In the data rows, 500 means zero.
Each row of this table is followed by its label. One hidden rule gives the labels. It looks at one to three of the table's principal directions, none of them among the few with the most spread.
[622. 489. 517. 466. 443. 569. 593. 387. 450. 516. 572. 500. 522. 378. 512. 410. 384. 415. 443. 663. 545. 458. 496. 416. 401. 859. 368. 637. 478. 526. 454. 577. 505. 581. 386. 614. 450.] e
[384. 633. 544. 632. 606. 478. 512. 606. 728. 380. 427. 457. 400. 459. 412. 510. 565. 606. 711. 507. 606. 672. 368. 544. 513. 335. 676. 524. 634. 630. 579. 416. 282. 399. 571. 453. 526.] f
[733. 465. 563. 595. 274. 379. 339. 497. 424. 433. 544. 504. 356. 535. 463. 370. 498. 373. 438. 818. 619. 542. 372. 510. 305. 691. 366. 500. 509. 504. 693. 579. 537. 462. 444. 444. 547.] e
[713. 373. 468. 562. 329. 441. 332. 522. 502. 436. 451. 546. 460. 450. 372. 551. 312. 467. 482. 579. 632. 513. 334. 553. 423. 571. 409. 428. 529. 517. 642. 467. 652. 452. 302. 437. 573.] e
[387. 690. 518. 416. 685. 601. 577. 608. 675. 442. 501. 467. 478. 582. 433. 473. 645. 529. 693. 509. 514. 518. 487. 589. 545. 350. 662. 423. 591. 537. 424. 454. 288. 496. 557. 549. 540.] d
[618. 148. 426. 617. 327. 768. 530. 313. 373. 439. 576. 409. 630. 317. 468. 635. 121. 577. 465. 281. 414. 343. 536. 307. 626. 543. 330. 435. 447. 263. 211. 597. 920. 435. 329. 589. 611.] d
[556. 709. 543. 517. 487. 565. 494. 461. 521. 499. 558. 501. 587. 487. 600. 393. 522. 614. 579. 614. 479. 559. 649. 472. 525. 611. 642. 663. 537. 573. 419. 357. 402. 575. 606. 593. 530.] d
[372. 524. 423. 437. 606. 194. 574. 557. 478. 611. 362. 694. 425. 388. 427. 480. 684. 341. 234. 505. 668. 468. 333. 491. 256. 573. 380. 595. 411. 675. 862. 775. 372. 546. 535. 286. 292.] d
[ 12. 750. 564. 343. 880. 488. 669. 670. 840. 506. 439. 557. 580. 572. 519. 517. 909. 615. 823. 466. 461. 526. 476. 640. 565. 190. 739. 467. 553. 729. 479. 386. 169. 552. 677. 626. 495.] e
[446. 599. 464. 460. 578. 402. 626. 449. 403. 542. 504. 515. 557. 479. 620. 481. 563. 410. 343. 492. 478. 422. 587. 422. 406. 585. 469. 648. 462. 539. 561. 677. 444. 555. 555. 469. 359.] d
[724. 456. 407. 560. 388. 298. 360. 562. 451. 413. 350. 631. 355. 459. 306. 517. 356. 446. 338. 600. 766. 571. 280. 544. 348. 395. 514. 361. 516. 545. 739. 630. 479. 451. 321. 194. 485.] e
[288. 817. 595. 361. 729. 284. 454. 675. 717. 525. 401. 717. 489. 624. 460. 405. 932. 532. 611. 801. 632. 542. 430. 624. 427. 405. 680. 525. 370. 754. 707. 436. 113. 685. 641. 506. 441.] d
[724. 414. 465. 580. 327. 439. 361. 463. 441. 377. 457. 731. 516. 313. 271. 455. 357. 508. 252. 670. 698. 369. 444. 330. 378. 651. 378. 509. 315. 435. 546. 668. 656. 611. 541. 450. 492.] e
[772. 390. 416. 648. 357. 346. 239. 532. 521. 352. 318. 846. 548. 297. 137. 590. 236. 612. 221. 627. 834. 439. 352. 354. 422. 499. 469. 434. 209. 438. 669. 603. 603. 686. 441. 321. 467.] e
[622. 533. 497. 585. 366. 527. 491. 416. 380. 432. 566. 410. 489. 578. 629. 419. 448. 501. 483. 591. 489. 599. 561. 484. 460. 426. 564. 473. 600. 442. 471. 563. 475. 416. 487. 428. 538.] e
[409. 569. 483. 321. 585. 475. 647. 459. 446. 588. 510. 546. 479. 427. 554. 413. 653. 353. 397. 529. 483. 366. 516. 476. 423. 718. 394. 644. 503. 636. 502. 636. 482. 501. 525. 559. 401.] d
[246. 539. 533. 500. 592. 270. 632. 554. 340. 591. 542. 366. 313. 699. 701. 404. 875. 317. 401. 418. 345. 525. 546. 533. 367. 256. 470. 455. 580. 462. 649. 751. 388. 364. 760. 305. 406.] d
[656. 371. 531. 558. 323. 463. 384. 400. 310. 486. 556. 533. 520. 539. 549. 479. 434. 448. 304. 621. 462. 405. 589. 381. 491. 617. 353. 508. 314. 342. 478. 595. 677. 565. 518. 519. 483.] d
[726. 307. 453. 596. 363. 831. 394. 441. 517. 474. 560. 378. 584. 421. 386. 649. 115. 597. 531. 230. 414. 484. 580. 453. 738. 649. 426. 493. 514. 262. 279. 279. 774. 445. 414. 652. 598.] d
[584. 478. 389. 557. 451. 335. 456. 486. 486. 390. 352. 738. 559. 316. 345. 547. 362. 534. 266. 535. 729. 464. 400. 401. 368. 439. 504. 504. 418. 566. 646. 688. 521. 555. 464. 323. 411.] e
[561. 390. 494. 589. 388. 398. 479. 505. 433. 497. 481. 439. 304. 536. 483. 449. 477. 398. 421. 525. 569. 679. 359. 555. 394. 451. 443. 411. 601. 479. 661. 589. 435. 358. 452. 315. 468.] e
[677. 349. 451. 576. 337. 596. 397. 468. 474. 425. 491. 484. 470. 449. 393. 549. 281. 505. 434. 419. 540. 534. 456. 494. 548. 521. 438. 430. 549. 394. 473. 466. 651. 393. 431. 475. 547.] e
[538. 656. 600. 462. 483. 372. 408. 544. 541. 418. 498. 674. 482. 496. 438. 343. 670. 532. 535. 889. 614. 427. 484. 467. 386. 557. 556. 519. 389. 619. 516. 512. 421. 655. 595. 548. 550.] d
[633. 323. 528. 534. 352. 621. 522. 347. 361. 479. 587. 428. 492. 421. 540. 470. 320. 479. 489. 587. 457. 417. 518. 381. 524. 677. 365. 506. 452. 411. 313. 565. 701. 486. 349. 590. 561.] f
[435. 678. 509. 427. 542. 277. 444. 624. 532. 486. 451. 564. 412. 640. 526. 417. 799. 389. 514. 672. 585. 509. 396. 640. 327. 370. 552. 457. 578. 666. 763. 594. 355. 444. 551. 368. 504.] d
[707. 275. 490. 616. 314. 488. 419. 420. 396. 436. 469. 493. 399. 383. 407. 537. 212. 491. 413. 546. 582. 525. 397. 421. 498. 590. 390. 454. 470. 433. 471. 530. 673. 447. 313. 430. 521.] d
[567. 664. 495. 456. 528. 437. 456. 535. 528. 521. 475. 552. 463. 529. 484. 441. 618. 407. 434. 628. 600. 500. 457. 534. 418. 671. 489. 625. 480. 604. 684. 544. 366. 516. 506. 478. 434.] d
[723. 256. 575. 737. 267. 423. 410. 419. 414. 515. 547. 387. 267. 469. 453. 442. 358. 329. 408. 720. 633. 677. 255. 447. 329. 832. 223. 547. 432. 416. 768. 638. 493. 434. 302. 411. 455.] e
[ 72. 653. 602. 429. 684. 415. 880. 457. 365. 661. 697. 204. 391. 697. 938. 293. 999. 274. 553. 440. 176. 536. 676. 516. 350. 448. 456. 641. 709. 537. 503. 741. 285. 359. 826. 532. 380.] e
[431. 737. 573. 458. 605. 326. 475. 588. 610. 446. 447. 654. 449. 510. 447. 377. 769. 492. 538. 817. 655. 482. 420. 507. 366. 518. 588. 571. 420. 693. 651. 570. 267. 610. 594. 483. 470.] f
[490. 693. 485. 422. 627. 373. 432. 614. 637. 365. 393. 917. 607. 373. 176. 419. 678. 577. 342. 778. 772. 266. 460. 363. 346. 456. 566. 461. 187. 543. 555. 713. 380. 829. 705. 477. 460.] e
[162. 489. 548. 482. 718. 304. 696. 578. 575. 560. 456. 463. 341. 514. 511. 480. 807. 355. 556. 523. 528. 506. 301. 525. 336. 389. 424. 478. 490. 620. 700. 755. 297. 462. 525. 398. 397.] d
[540. 544. 575. 475. 444. 454. 369. 568. 484. 556. 524. 469. 379. 653. 533. 418. 641. 487. 575. 603. 459. 588. 504. 618. 529. 480. 540. 444. 532. 517. 547. 344. 455. 466. 556. 482. 572.] d
[534. 412. 431. 515. 468. 518. 534. 488. 379. 437. 534. 522. 476. 523. 409. 487. 530. 378. 269. 423. 508. 350. 519. 398. 411. 405. 377. 376. 426. 280. 498. 825. 595. 475. 618. 398. 463.] e
[357. 613. 592. 474. 547. 567. 535. 491. 516. 508. 571. 430. 528. 668. 679. 402. 681. 647. 730. 598. 376. 618. 625. 563. 604. 232. 723. 395. 554. 512. 314. 365. 346. 512. 593. 546. 610.] e
[452. 408. 425. 480. 527. 468. 497. 497. 398. 516. 471. 465. 570. 580. 566. 646. 462. 479. 410. 280. 397. 394. 569. 499. 572. 293. 482. 409. 471. 394. 479. 571. 653. 454. 472. 430. 484.] d
[563. 717. 414. 393. 589. 280. 358. 678. 788. 312. 231. 959. 562. 311. 119. 516. 511. 585. 436. 764. 944. 474. 244. 574. 335. 429. 659. 458. 432. 815. 756. 506. 296. 664. 434. 390. 450.] e
[313. 360. 595. 583. 588. 643. 444. 524. 652. 489. 515. 580. 600. 543. 379. 567. 586. 727. 638. 501. 466. 508. 520. 417. 693. 270. 556. 317. 193. 305. 327. 423. 453. 688. 615. 618. 574.] e
[125. 748. 483. 405. 843.  95. 569. 684. 617. 598. 273. 699. 402. 615. 507. 510. 982. 469. 440. 549. 660. 590. 342. 608. 376. 140. 688. 485. 378. 775. 890. 683.  47. 568. 612. 199. 298.] f
[405. 605. 484. 480. 566. 324. 409. 595. 539. 450. 396. 725. 548. 516. 411. 491. 690. 594. 430. 578. 601. 434. 495. 485. 454. 234. 624. 415. 363. 555. 589. 577. 440. 607. 662. 377. 500.] d
[418. 501. 299. 454. 636. 330. 627. 494. 414. 526. 322. 661. 517. 390. 423. 607. 501. 400. 139. 269. 656. 427. 420. 423. 391. 350. 478. 511. 421. 538. 711. 878. 423. 475. 476. 199. 269.] d
[800. 197. 429. 710. 282. 495. 397. 433. 405. 426. 445. 483. 382. 315. 293. 604.  77. 453. 321. 440. 660. 535. 311. 387. 445. 656. 304. 460. 456. 355. 589. 612. 713. 429. 264. 349. 488.] f
[228. 400. 430. 446. 686. 629. 668. 519. 580. 598. 476. 315. 572. 559. 614. 719. 467. 523. 630.  33. 299. 554. 536. 606. 702. 271. 541. 446. 644. 466. 414. 388. 515. 349. 439. 535. 462.] d
[443. 492. 503. 501. 505. 536. 604. 452. 496. 490. 511. 427. 456. 487. 573. 470. 483. 497. 552. 481. 480. 600. 487. 520. 508. 460. 539. 500. 619. 547. 445. 505. 426. 408. 464. 491. 484.] e
[462. 312. 349. 543. 493. 387. 504. 493. 379. 492. 363. 498. 472. 521. 500. 678. 373. 507. 380. 237. 540. 529. 391. 529. 521.  88. 536. 278. 534. 450. 579. 673. 599. 347. 318. 189. 482.] d
[474. 722. 582. 323. 551. 464. 496. 560. 589. 556. 524. 551. 460. 549. 546. 346. 712. 452. 618. 728. 507. 525. 515. 628. 454. 699. 556. 609. 582. 721. 530. 327. 342. 547. 551. 635. 510.] e
[777. 561. 335. 517. 375. 436. 346. 500. 478. 284. 372. 821. 693. 319. 260. 558. 244. 583. 208. 552. 749. 330. 518. 381. 403. 447. 555. 470. 406. 478. 536. 639. 653. 621. 506. 387. 484.] e
[584. 542. 536. 459. 464. 444. 384. 547. 565. 511. 477. 618. 471. 485. 398. 450. 562. 457. 471. 683. 606. 485. 419. 534. 438. 694. 436. 551. 416. 578. 631. 451. 465. 576. 488. 548. 493.] e
[462. 630. 628. 482. 512. 575. 521. 484. 519. 556. 626. 377. 504. 588. 663. 385. 625. 539. 703. 634. 358. 541. 627. 528. 551. 632. 559. 608. 550. 542. 378. 314. 437. 539. 586. 680. 574.] f
[602. 412. 464. 552. 495. 581. 310. 606. 650. 473. 430. 636. 555. 443. 203. 631. 380. 590. 455. 388. 601. 454. 435. 491. 597. 526. 460. 428. 327. 368. 552. 382. 585. 605. 531. 528. 530.] e
[770. 344. 499. 624. 289. 650. 350. 425. 382. 418. 577. 494. 541. 437. 393. 510. 247. 579. 427. 511. 481. 387. 588. 352. 572. 585. 419. 443. 388. 256. 314. 491. 790. 549. 502. 547. 627.] f
[683. 703. 437. 480. 465. 212. 364. 568. 578. 178. 321. 999. 599. 214. 101. 383. 531. 536. 220. 999. 981. 191. 333. 289. 152. 520. 528. 503. 232. 680. 667. 891. 488. 787. 576. 376. 470.] d
[577. 364. 450. 607. 449. 425. 428. 480. 453. 466. 440. 637. 556. 413. 363. 572. 375. 541. 320. 502. 617. 435. 445. 372. 444. 457. 427. 439. 286. 377. 577. 663. 584. 625. 472. 387. 462.] e
[349. 524. 488. 529. 607. 643. 742. 380. 555. 589. 554. 316. 651. 386. 728. 571. 352. 599. 702. 314. 371. 605. 574. 482. 580. 594. 570. 695. 659. 613. 368. 376. 449. 474. 364. 631. 473.] d
[313. 383. 424. 536. 625. 363. 516. 568. 406. 632. 401. 466. 436. 607. 530. 658. 578. 495. 337. 121. 396. 542. 536. 517. 603. 155. 521. 384. 419. 364. 598. 574. 492. 442. 615. 257. 383.] d
[441. 398. 627. 529. 459. 631. 622. 393. 590. 630. 617. 302. 470. 395. 656. 459. 408. 459. 721. 551. 388. 670. 453. 538. 526. 961. 341. 746. 622. 630. 468. 254. 473. 456. 358. 784. 481.] e
[346. 460. 625. 609. 544. 480. 561. 445. 549. 545. 526. 447. 445. 524. 599. 450. 605. 570. 631. 651. 494. 670. 449. 458. 525. 494. 527. 535. 398. 532. 507. 485. 301. 548. 489. 531. 472.] e
[473. 549. 470. 444. 535. 433. 472. 528. 439. 532. 457. 541. 511. 549. 537. 525. 538. 521. 415. 398. 442. 473. 604. 518. 561. 382. 572. 489. 491. 495. 476. 455. 518. 507. 597. 442. 465.] d
[395. 449. 532. 467. 521. 397. 473. 536. 425. 550. 521. 584. 453. 576. 472. 439. 746. 428. 382. 563. 474. 377. 504. 454. 428. 423. 401. 410. 321. 408. 558. 687. 528. 572. 663. 448. 488.] d
[271. 613. 515. 398. 661. 688. 569. 576. 675. 505. 530. 441. 599. 582. 539. 521. 657. 654. 789. 342. 370. 518. 585. 615. 674. 235. 701. 402. 629. 537. 297. 298. 427. 454. 610. 627. 626.] d
[493. 411. 519. 497. 521. 653. 511. 482. 603. 487. 516. 500. 565. 389. 406. 570. 374. 557. 579. 440. 477. 439. 497. 454. 606. 647. 435. 541. 442. 469. 368. 389. 596. 548. 457. 679. 525.] d
[344. 374. 541. 514. 563. 584. 594. 466. 542. 620. 517. 358. 447. 514. 589. 553. 507. 516. 643. 369. 401. 635. 448. 551. 614. 504. 473. 502. 533. 516. 460. 396. 444. 423. 402. 546. 490.] d
[472. 497. 384. 468. 601. 384. 577. 468. 469. 541. 387. 596. 624. 389. 508. 646. 387. 472. 336. 372. 574. 408. 473. 441. 456. 527. 470. 600. 410. 576. 620. 638. 515. 577. 359. 414. 352.] d
[591. 235. 419. 578. 385. 800. 458. 400. 379. 443. 567. 392. 665. 451. 481. 694. 151. 648. 431.  72. 268. 346. 743. 361. 802. 358. 462. 391. 467. 145. 103. 397. 931. 439. 564. 611. 601.] d
[425. 607. 556. 459. 546. 466. 743. 382. 383. 563. 593. 382. 419. 478. 716. 326. 605. 370. 486. 647. 444. 545. 554. 439. 371. 701. 467. 676. 594. 607. 463. 659. 333. 482. 506. 526. 393.] d
[581.  84. 502. 830. 356. 885. 305. 518. 678. 314. 524. 380. 638. 471. 241. 776.   8. 934. 822. 172. 432. 633. 482. 451. 866.   3. 641.  65. 449.  61. 113. 180. 788. 490. 408. 556. 823.] e
[544. 757. 568. 401. 493. 339. 456. 542. 487. 559. 546. 602. 487. 566. 577. 300. 765. 393. 448. 813. 550. 476. 543. 546. 307. 746. 489. 670. 485. 664. 686. 511. 351. 618. 634. 540. 456.] e
[721. 227. 437. 610. 312. 741. 259. 545. 496. 432. 523. 362. 521. 606. 357. 712. 169. 592. 562. 175. 390. 513. 525. 583. 752. 305. 472. 231. 559. 175. 354. 258. 839. 351. 404. 510. 692.] e
Which label does each new row get?
[553. 409. 566. 658. 438. 568. 480. 454. 547. 505. 554. 385. 527. 499. 545. 533. 328. 608. 670. 549. 485. 660. 469. 493. 540. 531. 525. 490. 500. 441. 467. 359. 471. 547. 366. 548. 561.] -> e
[431. 302. 503. 577. 459. 780. 633. 390. 466. 521. 614. 120. 512. 528. 714. 633. 259. 570. 785. 160. 226. 600. 575. 548. 733. 392. 517. 457. 778. 403. 201. 304. 699. 234. 330. 621. 636.] -> f
[508. 445. 452. 472. 528. 482. 578. 443. 433. 505. 481. 592. 527. 396. 433. 500. 468. 429. 302. 503. 561. 380. 493. 372. 434. 611. 385. 542. 358. 451. 504. 719. 525. 583. 496. 478. 393.] -> e
[626. 770. 620. 352. 502. 604. 375. 622. 557. 562. 630. 382. 399. 739. 547. 334. 709. 430. 702. 674. 378. 514. 627. 689. 562. 703. 575. 546. 632. 530. 445. 184. 407. 501. 627. 685. 622.] -> f
[537. 355. 435. 457. 426. 538. 521. 469. 353. 547. 539. 510. 454. 486. 449. 466. 503. 411. 335. 388. 463. 391. 508. 460. 455. 482. 366. 388. 479. 360. 459. 680. 663. 452. 540. 415. 516.] -> d
[405. 610. 537. 406. 620. 672. 510. 574. 471. 629. 634. 469. 550. 650. 494. 429. 736. 526. 454. 307. 264. 362. 797. 462. 645. 483. 520. 486. 377. 247. 298. 427. 511. 631. 915. 627. 519.] -> d
[632. 402. 475. 513. 344. 619. 449. 435. 433. 411. 544. 498. 524. 486. 474. 476. 365. 529. 475. 510. 492. 479. 536. 478. 534. 457. 485. 394. 553. 403. 356. 501. 650. 433. 472. 522. 592.] -> e
[361. 554. 443. 460. 595. 360. 602. 497. 409. 606. 471. 571. 481. 480. 547. 460. 717. 379. 265. 411. 505. 428. 519. 435. 379. 527. 417. 609. 417. 526. 679. 762. 426. 511. 666. 374. 341.] -> d
[824. 491. 420. 464. 344. 408. 174. 612. 504. 357. 350. 799. 472. 485. 161. 520. 360. 563. 335. 656. 759. 421. 396. 542. 485. 379. 564. 277. 372. 464. 574. 462. 611. 584. 434. 334. 591.] -> e
[732. 516. 563. 606. 377. 664. 370. 512. 561. 510. 597. 320. 465. 535. 492. 501. 322. 513. 657. 512. 453. 608. 521. 561. 579. 784. 469. 606. 603. 436. 493. 216. 552. 457. 435. 643. 596.] -> f
[514. 769. 479. 402. 641. 501. 493. 584. 663. 488. 439. 597. 582. 459. 437. 504. 559. 520. 545. 550. 595. 463. 510. 552. 494. 645. 605. 664. 519. 676. 581. 394. 346. 586. 522. 581. 451.] -> f
[509. 867. 590. 314. 608. 558. 400. 622. 613. 565. 542. 489. 498. 693. 577. 384. 755. 537. 690. 618. 404. 520. 677. 672. 632. 596. 703. 614. 581. 643. 438. 139. 324. 550. 675. 676. 562.] -> f
[547. 779. 478. 340. 634. 410. 500. 585. 678. 441. 386. 770. 555. 359. 314. 426. 579. 495. 479. 760. 754. 410. 405. 516. 372. 706. 580. 637. 441. 771. 616. 508. 297. 682. 469. 549. 427.] -> d
[622. 624. 575. 577. 554. 320. 438. 526. 644. 497. 408. 552. 483. 447. 466. 540. 389. 478. 573. 817. 716. 631. 322. 521. 396. 818. 502. 711. 388. 710. 773. 395. 255. 677. 233. 531. 381.] -> d
[316. 999. 567. 142. 760. 262. 637. 578. 571. 579. 465. 636. 479. 595. 700. 273. 999. 299. 523. 876. 547. 396. 552. 633. 318. 760. 607. 821. 571. 982. 688. 536. 121. 579. 617. 613. 338.] -> d
[531. 446. 519. 499. 494. 661. 527. 459. 573. 486. 533. 425. 529. 406. 477. 546. 362. 534. 636. 466. 472. 477. 478. 488. 590. 666. 459. 567. 547. 525. 372. 378. 587. 471. 380. 660. 555.] -> f
[334. 722. 635. 522. 642. 439. 592. 631. 681. 377. 550. 476. 348. 522. 420. 305. 816. 499. 771. 795. 581. 502. 382. 514. 332. 398. 611. 458. 592. 625. 510. 597. 255. 518. 668. 523. 599.] -> f
[451. 884. 570. 315. 620. 147. 515. 595. 462. 509. 457. 634. 381. 625. 608. 298. 919. 276. 379. 887. 588. 419. 508. 569. 251. 649. 533. 693. 495. 791. 773. 645. 227. 573. 651. 453. 347.] -> d
[501. 157. 624. 567. 316. 836. 559. 315. 342. 614. 744. 159. 483. 579. 733. 489. 299. 566. 691. 329. 114. 598. 709. 472. 769. 591. 376. 424. 577. 220.  58. 232. 771. 396. 470. 758. 652.] -> e
[210. 477. 419. 378. 735. 609. 580. 555. 617. 527. 405. 526. 668. 509. 498. 732. 536. 633. 558.  81. 350. 391. 614. 532. 774. 176. 623. 428. 471. 479. 316. 384. 567. 475. 582. 573. 475.] -> d
[459. 784. 581. 424. 551. 271. 498. 577. 426. 644. 547. 390. 365. 711. 755. 345. 822. 351. 551. 654. 411. 596. 563. 655. 369. 596. 564. 666. 646. 691. 728. 424. 299. 456. 609. 439. 454.] -> f
[617. 594. 391. 626. 556.   0. 431. 615. 475. 534. 207. 661. 237. 428. 357. 545. 495. 329. 220. 638. 925. 703. 108. 554. 174. 498. 505. 586. 456. 766. 999. 789. 174. 477. 260.   0. 247.] -> f
[434. 645. 462. 520. 665. 515. 536. 590. 653. 396. 413. 546. 547. 526. 397. 569. 481. 632. 598. 452. 594. 565. 483. 527. 554. 202. 734. 388. 515. 503. 462. 481. 293. 557. 510. 419. 496.] -> d
[610. 402. 487. 685. 437. 604. 401. 516. 524. 405. 509. 410. 528. 520. 418. 609. 288. 651. 608. 394. 501. 546. 495. 461. 601. 290. 583. 352. 492. 310. 408. 436. 598. 485. 443. 442. 628.] -> f
[591. 518. 422. 377. 516. 433. 346. 631. 469. 539. 383. 558. 394. 647. 392. 564. 511. 494. 466. 392. 538. 520. 454. 677. 593. 251. 616. 282. 541. 498. 548. 385. 507. 435. 420. 309. 551.] -> f
[403. 528. 485. 503. 579. 346. 602. 504. 478. 518. 430. 502. 398. 505. 540. 483. 578. 428. 449. 538. 577. 590. 393. 516. 398. 410. 524. 497. 527. 597. 641. 655. 320. 460. 445. 340. 392.] -> d
[598. 491. 532. 548. 380. 452. 392. 465. 441. 457. 514. 629. 545. 452. 467. 425. 497. 571. 428. 677. 553. 445. 542. 410. 454. 543. 491. 509. 374. 479. 480. 518. 581. 607. 573. 507. 546.] -> d
[182. 932. 566. 317. 831. 335. 600. 620. 736. 485. 412. 727. 599. 536. 529. 398. 982. 538. 606. 773. 614. 430. 502. 537. 414. 440. 709. 656. 391. 831. 630. 551.  95. 689. 693. 583. 397.] -> d
[632. 420. 543. 598. 419. 545. 435. 470. 436. 509. 547. 385. 419. 567. 510. 506. 395. 477. 499. 525. 469. 563. 505. 477. 547. 577. 451. 485. 461. 367. 486. 465. 522. 487. 440. 493. 515.] -> d
[252. 966. 765. 397. 772. 240. 565. 588. 778. 494. 475. 761. 479. 478. 517. 218. 999. 519. 676. 999. 699. 521. 437. 458. 301. 816. 623. 821. 244. 917. 679. 483.   0. 877. 701. 722. 364.] -> d
